The rows below fall into families. The same turns and mirrors carry the whole set onto itself and the rows of a family onto each other. For each named row, which other rows are in its family? Write them in the order they are listed.
These 15 rows form 5 families of 3 rows each.
dumed: [-39 -14 -13   2  -2   2  29  24 -11]
dubi: [-42 -13 -17  -2  -8  -6  10  24 -11]
Tani: [-23 -33  -6   0 -22   3  27   0  -9]
Fof: [ 39  19 -14   6  33  12  -5   0 -33]
Podab: [ 13  -3 -23 -13  12 -10 -29  21 -34]
neb: [-22 -24  -5  -3 -20  29  31  10  13]
sos: [ 11  49  13 -18  20  33   7 -27   0]
funi: [ 32  21 -16 -28   0  10 -21  14 -43]
rima: [ 46  10 -19   4  20  13 -16  10 -28]
ril: [-13  44  28  -3   0  22  14 -18  17]
Regez: [-13 -34 -32   9   0  12  26   9   3]
fif: [ -2  46   5  -3  -1  51   5 -23   9]
bida: [ -2  38   6 -31 -20  29   6 -30  15]
vone: [  9  26   7 -26 -26  39  14 -22  21]
rufe: [ 28  21 -23 -20  22 -11 -14  26 -23]

The rest of the family of neb: Podab, sos
The rest of the family of ril: funi, Regez
The rest of the family of dubi: Fof, vone

The rows below fall into families. The same turns and mirrors carry the whole set onto itself and the rows of a family onto each other. For each named row, which other rows are in its family? Write them in the order they are listed.
These 27 rows form 9 families of 3 rows each.
Basep: [ -7   1 -19  24 -26 -13 -18 -20  -7  -2]
lasi: [ -2  21 -22  21 -60   2  61  19 -37  -3]
getes: [  7   7 -11  25 -23  -1 -29 -13 -15 -11]
razad: [  7  -3  18 -28 -23   7   1  59   1 -28]
moba: [ -6  -7 -20  35 -26 -13 -14 -16  -5 -12]
tid: [ -5   2  -8  17 -63  -2  67  28 -33   1]
logif: [ -2  10  18 -31 -13  10   7  48   2 -33]
rin: [  1  15 -21   9 -20  -6 -23 -18  -7  -5]
Pifod: [  4 -17   6  31 -19 -18 -17 -11  -7 -14]
fulob: [-15  -8  -8  20 -59   6  63  24 -42 -12]
med: [  3   2 -15  38 -26 -13  -9 -17   7  -4]
Mido: [ -4  -3  -3  11 -68   2  55  46 -41   3]
vido: [  7   3 -14  27 -36 -12 -17 -20   1  -1]
rofa: [  1   4  13 -39 -23   7 -10  41   0 -26]
Zatiz: [-10   3  -2  28 -55   4  59  39 -44   0]
dugub: [  8  11 -13  26 -67 -11  60  22 -30   4]
vitu: [ -8 -10 -18  34 -31 -20 -18 -10  -1 -17]
Vemol: [ -1   5   8 -26 -18 -14  25  60   9 -32]
tosi: [  3  12  15 -38 -26   6   2  51  -2 -28]
Vuf: [ 13   2  23 -24 -30  11   4  64 -18 -25]
laf: [  4  -5  12 -26 -18   5   6  54   6 -40]
vepur: [ -4   5  -9  20 -66   4  55  36 -45   5]
gogo: [  3   0 -24  28 -43 -14  -6 -22  -1   5]
fofum: [-14  -4 -22  21 -37  10  61  21 -43   4]
ger: [-13  -2 -12  19 -57   2  67  31 -38 -11]
met: [ 20  10  19 -21 -33   3  11  63  -1 -35]
fafe: [  1  -6   3 -29 -20  11  12  55   9 -38]

The rest of the family of vitu: fulob, fafe
The rest of the family of rin: dugub, Vuf
The rest of the family of logif: med, Zatiz
The rest of the family of getes: lasi, met
The rest of the family of Basep: razad, tid

The rows below fall into families. The same turns and mirrors carry the whole set onto itself and the rows of a family onto each other. For each named row, which other rows are in its family? Write them in the order they are listed.
These 32 rows form 4 families of 8 rows each.
vaf: [-29 -51 -35 -11 -16   7  -9   7 -14  14  12 -16  16  53  17  18  15 -10
 -36   0 -34  25  -8  17   1]
neruz: [  3 -17 -29   1  22  22   6  56   2 -12  -3  24   8  -8 -22  47  20  23
   4   0 -53   6  -8   2  35]
Zafo: [  8  -8  16  -3 -16 -23 -10  13 -23 -10  29  26  19 -48 -33  25  -8  31
 -18  -9 -24  31  15  -4  21]
fere: [ 23  20  -6   1  17 -11 -19 -27  -9  12  39  -3  22 -69  -4  14  26 -10
   5 -42 -28 -13 -30   4  -9]
zimem: [ 40 -18  12   2   6  -8 -18  12 -30 -57   4  -2  41 -74   4  37  18 -18
 -11  -9 -32  44 -27  15  15]
delas: [  1 -18  -9 -11 -24 -24  11  41  -1   6   3  10   8  -5 -14  22   5  32
 -17  11 -26  -4   5 -11  42]
madiv: [ 30  -6 -35 -11 -28 -11  -3  17 -12 -29  12  -7  15 -51 -36  29   1   4
   1  15 -23  48 -28  -6   1]
pupit: [  5 -20  -4  27  15   1   2  11  -9 -15  19  34 -17 -46 -39  40  -6  22
  16 -14 -46  48 -18  11  15]
kapil: [  7 -38 -30 -27 -23  -2  28   6 -10  35  10   1   7  34  20  -4  24 -12
  -8 -10 -34   6 -30  23 -27]
tifet: [-11 -20 -28   4   7  -7  -4   7 -26  11  15 -17  13 -10  61  -3  31 -27
 -16 -43 -41 -39 -51  22  10]
zag: [-29 -36 -42   2 -33 -13   1  -3 -45  14  24   1  -2  18  37  -7   8  -4
 -11 -21 -51  -6 -35   2  20]
Lato: [ -8 -25 -24   0  -6  11   0  42  25 -10  -6  11  27 -25 -30  47   1  20
 -22  10 -17  44  -2   0   5]
Vobag: [ 49  -7  10  -3  18 -14  -2 -19   9 -11   1 -11  25 -53  22  26  47 -32
  15  -6 -37   9 -54   2  10]
kevut: [-34 -36 -21  11  19  19 -10  61 -29 -14  21  19  -1  10   7  19   1   0
 -43   3 -54  42 -12  15  14]
lusol: [ 17 -15 -18  14   6  12 -15   8   3 -25  -5   5  35 -65 -37  54   7  11
  -4 -14 -33  46   9   7   3]
vanor: [-16 -57 -13  -3   4  -2 -12 -18  -8  10   7 -24   9  43  48  18  29 -24
 -24 -28 -25   4 -45  31  -4]
Radu: [ 26   8  30   0  25 -18 -14  22  -3 -13  19   8  34 -75  -9  29  16  10
 -23 -31 -15  -2  -2  15  11]
gak: [ 25 -22  -7  27  26  -9 -22 -49   0  -2   0 -33   9 -50  13  31  31 -32
   8 -42 -37  15 -36  28 -11]
limi: [  8 -47  -8  12  16  -1 -27 -51 -31  -5   8 -28  17   3  41  25  36 -34
  -6 -51 -40   6 -35  37  -6]
Pove: [-25 -49 -24 -15 -15  19  -5  39  -5 -13   2  14  35  28  -4  40   5  18
 -35   0 -21  35   0  10  10]
sidev: [ 17 -50  16 -14  11   0  14   1 -26   6   3   5  33  13  61   4  42 -35
 -20 -34 -42   2 -28  44 -13]
bozer: [ 36 -16  16  35  48  -4  -8  18 -17 -22   5  -4  -3 -56 -13  41  18  -6
  -3 -34 -44  16   3  49  22]
Nefo: [ 11 -26   8  27  33  -5 -31 -27 -42  -3  51 -13 -22   0  16   8  17 -27
 -20 -43 -27  24 -42  43  -9]
Lafi: [ 47  -8  -1  16  36  -3 -16 -31  -9  -2  28  -7 -14 -18 -13  36  36  -4
  26 -46 -25 -13 -36  28  11]
buk: [ 23 -27 -29 -27 -19  -1  15  69  -3 -29 -10  -2  28 -14 -10  32   8  14
 -24   0  -6  13 -24  20   0]
muz: [-26 -48  -7   1 -27 -19   6  46 -39 -10   5  12  11  12  32   8  -3  14
 -39 -10 -37   5  -7  14  39]
gup: [-22 -28 -38  -8   7  21 -17  11 -21   7  44  15 -11  48   8  14  18   2
 -14  -9 -37  13 -51  -5   3]
vub: [ -4 -10  -4  13  16  -6 -24 -23 -48  -5  40  -1  24 -52  42   0  18 -27
 -17 -62 -39  -4 -41  28 -11]
Kufef: [ 24 -29  10   2   3 -10  -4 -52 -36   7  25   1  20 -25  33   1  35 -44
   5 -19 -61  37 -33  17 -12]
Sigik: [ 29 -20   3  24  26   3 -18 -16  10 -30  -9  -3  28 -74  -6  53  22  -3
   8 -42 -23  25 -28  20  -3]
Subaz: [ -1 -48 -29 -23 -35   4  13  36 -49 -11  14  11  22  15   1   7  -4   2
 -35 -14 -29  41  -3  36 -22]
pul: [  9 -25 -17   0  41  16 -27  19 -30  -1  30 -23   2  39  32  16  43 -27
 -33 -29 -33 -19 -30  32  10]

The rest of the family of gak: vaf, Lato, lusol, vanor, limi, Pove, Sigik
The rest of the family of Zafo: fere, delas, tifet, zag, Radu, muz, vub
The rest of the family of neruz: pupit, kevut, bozer, Nefo, Lafi, gup, pul

The rows below fall into families. The same turns and mirrors carry the whole set onto itself and the rows of a family onto each other. For each named row, which other rows are in its family? Write them in the order they are listed.
These 32 rows form 4 families of 8 rows each.
seg: [-35  30   0 -25  25  22 -10  -7  -2 -15  46   6  -2 -14 -52 -32   3  13
 -36  36  -9   1 -45 -17  -9]
fitak: [-32  -4 -23  -9  21  -8 -38  35  -6 -45  27   9  55  16 -14  34  36 -13
  20  -3  34 -13  -8  14 -32]
ropub: [ -5  12  -8  -7  15 -28 -20  14  -1 -44  59  18  53  39   2  30  20   0
  41  25   8 -26 -10  26 -26]
baki: [-32  10 -23 -19  19 -17  -4  30   9  -7  53  22  40  -4 -34  29   8 -18
  -3  34 -15 -41 -15  -7 -26]
godov: [  0 -26   0  -6  -3 -28 -38  -2   1 -21  54 -14  25  14 -23  -6 -14  -5
  22  26   1 -48 -15  37 -14]
Nug: [ -3  35   4  -3  34 -36 -34 -26  -1 -35  63   1   9 -13 -22 -30  -5   3
   4  32 -33 -53 -13  23  -7]
dus: [-29  27   6   5  23  14 -14 -58 -17 -33  27  30 -40 -18 -32 -25   4  25
  16  -2 -27  26 -24 -11   7]
Ranug: [-33  29  15 -21  21  49 -13 -33   8 -38   5  28 -27  -5 -37  -9  41  24
  27   9  29  34 -19 -12 -34]
Tet: [-17  26  15  20  38  -5 -40 -46  16 -71  18  17  -8   5 -13  -6  26  19
  72 -15  10 -17   3  14 -36]
rep: [-35  29   6 -10  32  34 -37 -28 -12 -48  -1  14 -28 -20 -28 -16  53  16
   7 -10  31  36 -13  -7 -14]
fiv: [  0 -10  15 -15  -3  -2 -38 -41 -10 -13  42 -10 -24 -14 -34 -44 -16  11
   2  28  -7 -17 -19  31   3]
tad: [-34   6   3  25  27  10 -19 -27   5 -66  17  28   5  30 -14  19  25  21
  69 -27  16  15 -17  -7 -28]
mames: [-17   8  18   5   8  26 -19 -50  -2 -40   9  25 -46   6 -16  -1  40  26
  51   1  17  30  -9  -1 -12]
ruked: [-30   8  -9 -12  15  11  -9   6  20 -28  13  44  16   4 -19  53  46  -6
  60   7  23  -6   8  -3 -51]
mepom: [-15  -6 -12   2  10 -34 -15  18  -4 -19  68  -1  29  21 -19  12   0  -4
  -3  37 -19 -46 -26   4   3]
fugor: [  0  32  -6 -28  11 -25 -16 -16 -21 -10  69  18   6  -9 -15 -14   0   4
 -12  49 -34 -16 -19  20   9]
bano: [-50  -3 -13   8  29  22 -34 -12  -8 -49  -9  27  -4 -13 -30  19  37   1
  34 -42  24  27  -6 -11 -23]
Pazez: [-13  18  14 -11  10   9 -18 -31 -16 -22  51  -5 -28   3 -31 -43   7  24
 -22  38 -10   6 -41  -1  16]
dibe: [-31   9 -13 -17  20   3 -14  33  16 -36  41  19  59  30 -23  32  23  -5
  28  21  26 -20 -20   4 -48]
Sed: [-30  22  -8 -25  21  19 -31 -29 -29 -14  12  22 -31 -48 -36 -22  24   2
 -20   1  -5  30 -12   0   5]
Gil: [-20 -16  -8  18   6 -18 -14  -1  11 -37  27  30  10  23  -4  54  33  -4
  71  -2   8 -19   4   3 -25]
Ruza: [-12  21 -18 -43  15 -12 -36  19 -26 -11  48   4  29 -18 -21  -7  23 -13
 -35  39   4 -10 -12  25  -3]
vivi: [-14 -20  16  10   1  13 -37 -58   2 -32   9   9 -40 -10 -32 -19   0  17
  52 -10   9   5  -5  19 -14]
pezor: [-15 -37   3  18   1 -11 -38 -17  13 -41  20   5   9  18 -20  18   1   2
  70 -13  19 -27   0  25 -30]
gib: [-11  34  -8 -52  11   2  -9   9  -4  -1  57  19  22 -12 -31  -6  14  -3
 -22  61  -5 -15 -20  13 -19]
Bizo: [-36  31  -1 -25  21  33  -6 -37  -5  -9  19  38 -35 -40 -48 -16  13  10
  -1  16 -16  23 -18 -16 -13]
kigal: [ -5  22   0   9  33 -40 -36 -12  13 -54  47  11  31  11  -5  11  15  -2
  56  12  -5 -55   6  29 -34]
dedef: [-16  39  18   9  40  -1 -37 -62   1 -52  33   6 -31 -19 -30 -47   3  25
  21   5 -18 -13 -17   8  -9]
von: [-30   9 -13  -5  26  -1 -34   9   1 -46   2  29  13  -4  -7  44  65 -12
  46 -13  32   1  16   7 -37]
mufe: [-33  30 -10 -19  33   3 -33  -1 -22 -24  39  -3  -3 -28 -38 -32  20   0
 -51  20  -6  -2 -31  -6   8]
noz: [-55   6  -6   8  28  34 -10 -13  16 -44   1  37   1   3 -41  25  23  11
  48 -24  17  17 -18 -25 -43]
Rir: [-29  10 -30 -13  28 -32 -30  36  -8 -21  42  11  41 -14 -18  29  32 -26
 -11  17  -5 -38  -4   6 -13]

The rest of the family of Ranug: seg, baki, ruked, dibe, gib, Bizo, noz
The rest of the family of Pazez: ropub, dus, tad, mames, mepom, fugor, Gil
The rest of the family of pezor: godov, Nug, Tet, fiv, vivi, kigal, dedef

The rows below fall into families. The same turns and mirrors carry the whole set onto itself and the rows of a family onto each other. For each named row, which other rows are in its family? Write them in the order they are listed.
These 40 rows form 10 families of 4 rows each.
kado: [-20  -1  23  14 -27 -15   7   4 -19 -13   0 -54   3   0]
rokan: [-37  11  15 -21  -5  -5 -10   5   5 -61  -5 -26 -10 -13]
lirop: [  8 -41  16   2 -17 -40   0   2 -15  -1 -42  42 -31  29]
zib: [ 26   7  26 -22  19 -27 -18   0 -18  -7 -37  45 -17  35]
Beno: [-42  -3  23 -16 -39   0 -21  25  -9  -2 -37 -11  33  26]
simor: [-37 -13  40 -44  19  -7   0 -10 -17 -37   3  -7  19 -25]
Siruz: [  5 -37  -5  17 -29 -51 -18  13 -18  -1 -28  10  24  14]
pabot: [ -2   3  42  -2  -7 -31 -41  26 -30  21 -35  -7  -5  13]
fugub: [-33 -44  33  11 -41 -35 -22  13 -19   8 -27  -9 -14   2]
Nas: [ 24   3   1  -9   6 -14  38 -22  -7 -41  -9  17 -15  32]
fip: [ 27  -2  11  20 -14 -32  25  12 -26   1 -26 -17 -17  26]
sege: [ -5  -4  12 -12 -28 -13  -7  30 -14   8 -57  20  18  47]
Leloz: [ 25 -16  40  -5   3   1  25 -27  -2 -23 -53  23  -8  42]
Tiso: [ 34   1  28   3   4 -38  -2 -12 -44  -6 -31  32  -7  38]
ziba: [  0   5  27 -26  13 -10  -1 -46 -21 -52   1  37   7  26]
fek: [-16   6  18   5 -18 -27 -15  37 -15 -20 -29 -40 -18  -8]
Guko: [ -5  -2  45  16 -22 -34 -26   4 -50  10 -19 -23   9  11]
negu: [ 23   7   2  -1   2 -34   6  29 -14 -24 -46   6 -34  17]
gizu: [-46   1  16 -38 -24  14 -10  -1   7 -36 -23  15  35  31]
venuf: [-21 -31  -7 -14 -15 -26 -14 -25   7 -52   2  26  35   7]
Lares: [ 13 -20  53  16 -19  -9   6   1 -17   8 -60 -19  -4  28]
dafa: [-17 -14  49 -21  -2  22  14 -44  11 -50 -26   2  10  21]
Vigez: [ 20 -34  35 -17  15 -11  12 -28  20 -29 -18  48  -8  12]
timov: [-17 -40  57  11 -21 -17 -19   6   3   9 -15 -23   6 -18]
Dof: [ 15 -33 -16  -3 -10 -43  -4 -13  -4 -30 -22  45  20  25]
Kup: [-23 -18  43 -16   3 -29  -7  24 -38   6 -20 -29  12 -23]
Bak: [ 30 -40  43  12  -5 -31   0   8  -2  16 -39  20 -14   9]
Gat: [-19 -38  14 -26  -6 -16   4 -33   6 -47 -14  53 -19  21]
Misim: [-44   6  48 -24  -6  -5 -47  -2 -11 -18  -2 -18  13  -6]
Gal: [ -9   0   5 -34 -13   2   4   3   1 -26 -43  46  19  51]
nabon: [ 21 -17  30 -19  21 -39  12  21 -39   8 -41  16  -7   3]
mufo: [  2  12   0 -27  14 -12  10  -3   6 -65 -21  20 -25  12]
Puges: [-31 -34   2   6 -35 -35 -28  -1  -7 -23  -4 -10  38  -5]
rigu: [-27 -35  50 -18  -3   4  -8 -30  25 -36   6   5  11 -16]
zozi: [-22   5  15 -14  -7   3  21 -29   2 -56  16 -20   5   7]
Las: [  6 -12  23 -46  37 -19  21 -13 -18 -35 -18  38   1   1]
biz: [-39   2  46 -12 -13  -7 -25 -29 -27 -36  12 -18  24  -1]
vuk: [-60 -39  31 -17 -29 -10 -18 -21   3 -37   1   1  -2  -5]
Lif: [-17  11  32 -44  21  -1 -24 -27   1 -46  -4  35   2  16]
butin: [-30 -18  61   2 -24  12  -4 -16  -4 -19 -31 -40  14   7]

The rest of the family of Beno: sege, gizu, Gal
The rest of the family of Guko: Tiso, ziba, biz
The rest of the family of zib: pabot, Misim, Lif
The rest of the family of timov: Vigez, Bak, rigu
The rest of the family of lirop: fugub, Gat, vuk
The rest of the family of fip: kado, Nas, zozi
The rest of the family of Siruz: venuf, Dof, Puges

The rows below fall into families. The same turns and mirrors carry the whole set onto itself and the rows of a family onto each other. For each named row, which other rows are in its family? Write them in the order they are listed.
These 16 rows form 4 families of 4 rows each.
teso: [-47  46  -8  31  36  29  -6  31   4 -31 -22 -21   9  18  13   8  54 -14
  29   7 -20 -40]
Koti: [-15  13 -38  25  14  -6  14  49  50 -16 -57 -21  75 -11  41  47  36  22
  25  11  13  21]
kap: [-37   0   0   8  32  -5   9   5 -21 -22 -64 -26  52   3 -35 -25  55 -11
  35 -20  19  20]
Naven: [-53  40  -6   4  26  37  14  22  -3 -49 -12  -8  13  26  19  -4  46  23
  19   9  -4 -20]
kanub: [-36  31  22 -16  46 -23  -9  15  -3 -23 -35 -23  47  -4 -45 -24  52   2
  40   5  10  12]
favi: [ 25  17 -28   1  15 -10 -25  11  16 -26 -32  -9  43 -28  -9  30 -27  12
  67   5  24 -25]
sizov: [ -6   3 -36  -1  12 -12  28  38  44 -27 -73  -6  47 -15  58  36  33  11
  22  22  14  15]
lib: [  2  13 -34  -2  29  -4  21  52  57 -11 -54 -28  44 -16  44  48  19 -15
   3  -5  10   5]
zusi: [-33  39  -1   5  30  29   5  14 -12 -43 -40  -8   8   7  26 -10  40 -20
  17   4 -17 -52]
bidi: [ 14 -13 -42  -9  -1 -11 -16  12  19  -6 -25 -25  39 -31   7  18 -16   0
  68  -8  33 -12]
Pivaz: [-24   8 -45 -13  14 -12  24  54  44 -16 -50 -15  61 -21  48  44  48   0
  10   6  18  18]
Nuz: [-62  49 -11  16  32  27  13  16  -1 -32 -18   0   2  11  22   3  26 -10
  23  -9 -11 -37]
zas: [ 10  21 -31 -15  16  -1 -30  29   4 -28 -44  -3  56 -42   2  28 -24 -11
  66  -5  38 -10]
reze: [-38 -11   8   8  42 -24 -11  -5 -19 -20 -24 -28  61   3 -27 -21  53   1
  23 -11   8  12]
tasig: [-14  -8  23  -8  30 -13  -7  10  -4 -23 -42 -28  57   9 -36 -19  69  -6
  35  -5  10  15]
Vif: [  5  22 -28  -7  21 -14 -36   7  12 -21 -15 -13  63 -50  19  36 -12   0
  62  14  22 -26]

The rest of the family of Nuz: favi, Pivaz, tasig
The rest of the family of Koti: kap, zusi, Vif

